Here are some points, one per row:
array([-3, -14, -6, 25, -4, -19, 37, 11, 9, -9, -35, 21, -22, -29, 8,
       -90, -109, 13, -51, -9, 9, 46, 20, -30, 6, -24, 25, 2, 18, 43,
       -23, 7])
array([-26, 68, 20, -61, -38, 27, -13, -20, 25, -14, 36, -9, 77, -2, -32, -64, -35, 46,
       17, 18, -24, -26, -22, -51, 19, -1, -23, -21, -21, -19, -27, -4])
array([-30, 51, -43, -17, 33, 10, -23, 15, -50, 6, 16, 26, -23, -18, 17, 23, 20, -30,
       -11, 21, 53, -5, -4, -14, -35, -13, 56, 11, 50, 8, -52, -11])
array([-14, -28, 85, -24, -7, -27, -22, 13, -2, 18, 21, 11, 23, 2, 28, 11, 31, 40,
       -8, 19, 4, -18, 4, -34, -29, -56, -20, -33, -19, -47, -16, -25])
array([-24, 14, 64, 24, 5, -3, -11, -6, 2, 54, 0, -15, 79, -23, 28, 14, 25, 1,
       -56, -44, 9, 34, -11, -2, 15, 38, 39, -8, 41, 53, 10, -13])
array([24, -11, -11, 18, -16, 6, 101, -5, 11, 0, -26, -39, 4, 10, -31, -21, 13, -70,
       -14, 17, 2, 2, 18, 16, -28, 2, -22, 17, 27, -46, -9, -51])
array([1, 13, -22, -39, 22, 28, -12, 41, 38, -33, 9, 13, 27, 23, -7, 47, -18, 14,
       -24, -6, 40, 47, -27, 34, -10, -6, -26, -34, -58, -22, 12, 29])
array([-33, 11, -34, 13, 22, 14, -12, 34, -12, -60, 18, 49, -22, 2, -35, 5, 2, 66,
       -48, -31, -46, -14, 18, -40, -20, 0, -7, -2, 36, 27, 7, -10])
array([0, -16, -10, -7, -77, 35, -19, -6, 11, -13, 24, 12, 40, 29, 9, -13, 36, 59,
       -53, 2, 33, -30, 50, 66, -4, 23, -46, 26, 99, -78, 12, 3])
array([-21, 18, -6, -21, 9, -24, 10, -10, 33, 18, -24, 29, -58, -34, 61, -7, 12, 16,
       68, 34, 30, -52, 58, -20, 14, 64, -46, -36, -31, 55, 4, -21])
array([-22, -27, -24, -50, -30, -1, 64, -23, 11, 11, 2, 49, -7, -55, 3, 35, -42, 50,
       0, -27, 19, 14, 37, -37, -14, 9, 32, 42, 10, -18, -46, 40])
array([2, 57, -16, 3, -9, 20, 31, -4, -35, -13, 25, -13, 12, 23, -6, 44, -36, -51,
       79, -7, -25, 28, -14, 13, -8, 53, -34, -10, -29, -51, 20, -5])
array([36, -9, 48, -23, 23, -15, -6, -6, 38, -30, 14, -8, 26, -17, -49, -35, 19, 33,
       21, -45, 47, -26, -18, -7, -40, -38, -12, 56, -23, 9, 36, 64])
array([1, -36, -34, -18, -57, 17, -18, 61, -18, 9, 36, 2, -38, -38, -18, 18, -39, 23,
       18, -4, 2, 31, -13, 20, 64, -13, 8, -2, 41, -2, 40, -31])
array([-6, 15, 27, 61, -8, -25, 0, 6, -20, -32, 52, 37, -21, -15, 44, -18, -18, -16,
       20, -56, -26, 24, 26, 57, -10, -12, 39, 34, -19, 0, -12, 15])
array([4, 10, 12, -3, -17, 52, -54, 18, 11, -28, -5, 0, -28, -22, 7, 43, -12, 7,
       10, -8, -23, 29, -5, -4, 13, 13, 28, 2, 27, 5, 8, -32])
array([-60, -13, -15, -45, 29, 37, 17, 36, -89, -2, 38, -11, -7, -12, -9, -31, 26, -19,
       -6, 28, -76, -34, 58, 40, -44, 47, 16, -3, -68, -2, 4, 9])
array([-12, -5, 2, 26, 2, 22, 5, -127, -16, 1, -3, 21, 6, 0, -45,
       -5, 4, 48, 43, 11, -11, -7, -4, 27, -13, -15, 64, -25, 27, 23,
       29, 0])
array([54, -18, -13, -15, -5, -15, 53, -12, -15, -2, 55, 8, 11, -1, 33, 23, 9, -67,
       -26, 22, 12, -46, 15, -81, -8, -97, -41, 18, 21, 40, 62, 17])
array([-12, 15, 64, -1, 18, -28, -25, -17, -28, -23, -8, 56, -49, 67, -36, 1, 21, 26,
       38, -23, -12, 29, 34, 2, -17, -21, -6, -21, 9, -5, 20, -10])
array([1, -12, 2, 38, 45, 55, -10, -3, 33, 1, 69, 22, 3, -1, -33,
       1, 22, -22, 16, 15, -49, 35, 6, -16, 30, -7, -6, -20, 65, -1,
       -100, 67])
array([80, -12, -8, -16, -2, 3, -28, 16, 36, 0, 13, 57, -4, -38, -9, 39, -37, -39,
       12, 15, -13, -20, -11, 28, -30, 14, 14, -77, -19, -21, -14, -45])
array([16, 93, -1, 12, -13, -91, 45, 34, -15, -22, 2, -48, -36, -20, -27, -12, 34, 57,
       -14, 34, 6, 13, -12, 38, -4, 45, -10, -5, 49, 5, -7, 1])
array([9, -39, -54, 24, -8, -66, 27, 7, -8, 14, -34, 20, 87, 13, 31, 44, 28, 53,
       -13, 13, -80, -6, -52, -49, -4, -26, 44, -34, -14, -36, -25, -22])
array([31, -14, -35, -13, 33, 27, -68, -56, 14, -35, -3, 14, 7, -47, 26, 6, -17, -38,
       4, 22, -31, 15, 16, -16, -33, 58, -17, 54, 40, 47, -3, -28])
array([-25, -16, 10, -43, 25, -16, 36, -23, 40, 2, -43, -52, 14, 0, 0, 50, -19, -41,
       14, -15, -92, -29, 13, 39, 21, -10, -33, -3, 8, 71, -28, 15])
array([20, 21, -7, 25, -31, 43, -38, 2, -3, 14, -8, -46, -69, -23, -20, 31, 17, 30,
       -28, 18, -4, -22, -6, 12, 27, -46, 58, -43, -13, 3, 5, 41])
array([2, 35, -20, 24, -15, 51, 7, 39, 12, 12, -38, 2, 37, 16, -31, 9, 47, 28,
       34, -29, 0, -36, 36, 6, -6, -48, 8, -35, -3, 54, 50, -40])
array([-16, 1, 21, 22, -20, -35, 1, -11, -57, -127, -45, -13, 29, -47, 13,
       27, 9, -47, -30, 31, 51, -16, 16, -63, 62, 11, 10, -22, -31, -24,
       3, 17])
array([13, -11, 7, -43, -27, -26, -46, -8, -9, 14, -23, -60, 13, -19, 1, 31, 19, -31,
       -31, -76, 18, 9, 73, -23, 44, 28, 59, -41, -19, 8, -41, 16])
array([7, -24, 4, -5, 50, -6, -13, 21, 32, -16, 15, 12, -3, 23, 13, -60, -5, -6,
       26, -4, -17, 61, -3, -30, 19, 21, 28, -10, 50, -31, 56, 50])
array([20, 8, 16, -4, -5, 27, 10, 2, 13, 6, 21, -27, 12, -5, -17, 26, -35, 24,
       -18, 23, -4, 37, 30, -11, 60, 63, 13, 16, 4, 4, 60, 20])
array([-70, 0, 5, 22, -51, -33, -38, -9, 22, 61, 42, -39, -8, 31, -7,
       -44, -102, -9, -26, 10, -38, -76, 4, -14, 16, -8, -27, 4, -10, -17,
       38, 3])
array([82, 1, -18, -19, 37, -32, 20, -13, 2, -16, 2, -1, -31, 5, -31, -8, -13, 21,
       -9, -32, -59, 7, 22, 32, 12, -20, 27, -34, -20, -24, 37, 8])
array([-2, 4, 56, 11, -1, -47, -11, 13, -25, -9, -32, -32, 16, 7, -34, 28, -28, -32,
       8, 3, -27, -18, -12, 21, 5, -30, -27, 20, 33, 10, -20, -2])
array([16, -66, 71, -11, -19, 52, -2, 6, 28, 5, -28, 23, -36, -18, -16, -8, 18, -20,
       -58, 56, -41, -42, 7, -20, -55, 70, 39, 6, -25, -16, 33, -33])
array([-9, -28, -16, 47, -25, 62, -4, 12, 8, -29, -6, -14, -49, 64, 29, 47, -51, 14,
       -21, -1, 24, -13, -8, 45, -19, -36, -6, -5, -18, 35, -29, 36])
array([-24, 0, -40, -12, 4, -11, -29, -4, 54, 15, 1, 27, -7, 13, -14, -12, 21, -8,
       8, 52, 60, -7, 6, 23, 14, -3, 4, -42, -33, -3, 31, 45])
array([10, -30, 11, 15, 29, 48, 2, 48, -36, 13, 21, 56, -37, -6, -47, -31, -17, 18,
       14, -17, 25, -24, -75, -42, 56, 17, -34, 7, -10, 50, -17, -35])
array([-17, -2, 19, 5, 24, -41, -20, -27, -10, 12, 19, 42, 20, -11, -14, 89, -32, 33,
       23, 49, 20, -1, -12, 78, 39, -23, 5, 100, -16, -25, 20, 4])
array([17, 26, -3, -84, 1, 6, 34, -32, 35, -6, -76, -18, -20, -14, -5, 0, -3, 7,
       -26, 21, 12, 19, -24, 36, -14, -1, 2, 6, 10, 29, -43, 5])
array([1, 3, 24, 12, -90, 15, -9, 48, 11, -18, -32, 51, 39, -21, 63, -22, 61, -1,
       49, 13, -23, -12, -40, 22, -9, 5, -23, 27, -27, 1, -13, 48])
array([5, -4, -6, 45, 8, 9, 21, -11, -22, 6, 25, 1, -2, 29, 1, 2, 31, 21,
       24, -17, 65, 2, -64, 8, 2, 75, -12, -4, 3, 20, 20, -20])
array([-20, -11, -18, -4, 56, -34, 16, 29, 35, 26, 0, -63, 3, 29, 23, 38, 5, 37,
       -3, -29, -6, -2, -36, -29, -37, 26, -11, 4, -15, -13, -3, -8])
array([-23, -41, 5, 10, -27, -26, 11, 25, 32, -56, -7, -25, 3, -6, -6, -38, 16, -22,
       4, 2, 13, 61, -2, 26, -37, -8, 25, 20, -38, 66, -15, -31])
array([27, 37, 34, 40, 23, -11, -18, 35, 40, 19, -22, 35, -29, 62, 8, 18, -6, -15,
       -28, -8, 16, -14, 56, 0, 28, 53, -15, -2, -7, -5, -53, -32])
array([9, 15, 15, -36, -1, 22, -3, 9, -2, -3, -47, 64, -9, 127, -7, 22, -24, -4,
       -24, 0, -26, 0, -10, -25, 7, 16, 11, 27, 11, 10, -1, 31])
array([24, 26, -25, 26, 30, 20, 1, -52, 27, -13, 18, 2, 19, -27, -19, 8, -4, 34,
       -73, -18, -7, -25, -17, 46, 35, 3, 1, 44, -86, 11, -13, -29])
array([27, 51, 18, -28, 0, -17, 2, 29, -49, 35, 5, -16, -11, -40, 57, 3, 47, 4,
       -29, -16, -29, 4, -9, -21, -19, -24, -35, 35, -14, 54, 3, 42])
array([12, -5, 21, -15, 31, 4, 0, -7, -26, 4, -39, -28, -24, -27, 16, -39, -10, -33,
       -22, -42, 9, -39, -10, -28, 33, -31, -41, 18, -1, -69, -9, 38])
array([1, -32, -27, 9, -6, 8, -45, -10, 9, 11, -30, -91, -49, 30, 13, 4, 56, 16,
       48, 12, -17, -3, -29, -51, -16, -18, -2, 52, 26, -53, -3, -21])
array([-33, -35, 24, -15, -35, -3, 19, -27, -49, 54, -50, 19, -9, -32, -22, 2, -36, -57,
       -17, 4, 24, 77, -51, 14, -18, -4, -32, -44, -4, 3, -4, 31])
array([-12, -42, 35, -40, 6, -17, 25, -41, 7, -40, 73, -60, -9, 25, 39, 53, -7, -39,
       0, 10, 44, 9, -12, -1, 9, -7, 14, -8, -11, 40, -36, -25])
array([-37, -28, -19, -8, 0, 7, 9, -34, -25, 7, -52, 19, 9, -47, 13,
       8, 35, -78, -15, -104, 43, -68, 5, 1, 60, 6, -11, -14, 21, -71,
       -10, 13])
array([10, 73, -7, 6, -7, 10, -48, 18, 26, -3, 15, 13, 20, 17, 21, -26, -43, -44,
       34, -40, 12, -26, -37, 22, -11, -27, 45, -23, 41, 25, 12, -12])
These points spread out most along one direction. Take the direction at right angles to it along which they spread out most. Go by this last direction. How many in every 100 of the points above lie lower along it than each point below? Answers are rounded to whole numbers. More than half of the points above lie lower than the first one.
array([-9, 30, -42, -50, -64, -80, -64, -23, -4, -2, -2, 21, 15, 19, -31, -4, 6, -32,
       -18, 7, -2, -6, -5, -18, 2, -35, -47, 42, 10, 29, 23, -29]) 20
array([-35, 92, 35, -14, 53, 50, 18, -15, -7, 2, -16, -18, 15, -24, 38, -26, -31, -14,
       -47, 2, 31, 16, -8, 10, -29, -58, -1, -18, 18, -46, 9, -45]) 38
array([73, 10, 30, 16, -25, 12, -22, -10, -17, 18, -10, -21, 23, -13, 4, -21, -36, 62,
       30, 82, -3, -26, 13, 9, 10, 6, -27, -6, -20, -11, -50, 21]) 20
array([36, -2, -45, 16, 10, -3, -77, -19, -54, 10, -26, -29, 24, 19, 42, -39, -60, 24,
       -14, -16, -5, 43, 17, 2, -13, 2, -20, 30, -60, -13, 27, -5]) 40
array([-15, 18, -6, 21, -25, 15, 24, -2, 56, 54, 0, -6, 7, -17, -30, 19, -5, -12,
       54, -7, 46, 57, 80, -71, -22, -38, 41, 70, -53, -34, -23, -13]) 44
array([-41, -4, -2, 8, 0, 2, 23, -1, 65, -22, -24, 13, -34, -27, 9, -2, 47, -7,
       12, -9, -68, 12, -47, 6, 43, -2, -21, 27, -39, -31, -24, -47]) 38
array([-8, -36, -11, 22, 32, 22, -36, -42, 7, -11, -6, -10, 22, 0, 6,
       13, -12, 63, -16, -7, 12, 45, 31, 18, -4, -9, -127, -55, -1, 22,
       13, -24]) 38
array([24, 13, -9, -36, -53, 43, 41, -54, -19, -5, 25, 6, -8, 97, 60, -60, 25, 24,
       16, -16, -5, 16, -12, 15, 86, -11, 20, 15, -46, 9, -1, -26]) 24
array([4, 20, 16, 24, -14, -7, 50, -2, 33, 23, 4, 12, -37, -21, 50, 17, 6, 5,
       -39, 4, -31, 12, -40, 6, -14, 18, 9, -17, 11, -7, 49, 3]) 44
array([-30, -19, -28, 1, 83, 9, -5, 54, 11, -15, -51, 4, 41, 5, 25, -21, -37, 15,
       23, 84, 5, -17, 6, 31, 50, -10, 71, 15, 31, 14, 28, 4]) 65
array([13, -52, -19, -23, -8, -31, 23, -5, 20, -18, -3, -20, 1, 23, 5, -20, -32, 3,
       13, -54, 46, -67, -25, 20, -69, 53, 48, -1, 1, 1, -47, -8]) 65
array([33, -39, -12, -3, 10, 39, 22, 35, -39, 30, 1, -15, 70, 25, -40, -4, -7, -2,
       12, -6, 24, -12, 31, 62, 10, -9, -4, 4, -8, 49, 1, 6]) 53
array([6, -23, -15, 3, 50, -35, -44, -10, 0, 34, 54, 16, -1, 27, -14, -66, 64, -63,
       -58, 71, 10, 51, -2, 31, 29, -19, 10, -26, 14, -11, -17, -14]) 58
array([-5, 55, -31, 66, -49, 11, -27, -19, 12, -8, -6, 2, 40, 41, -26, 10, 17, -45,
       -13, 34, -27, -29, -23, -41, -27, 39, -8, -9, -26, 7, 2, 64]) 20
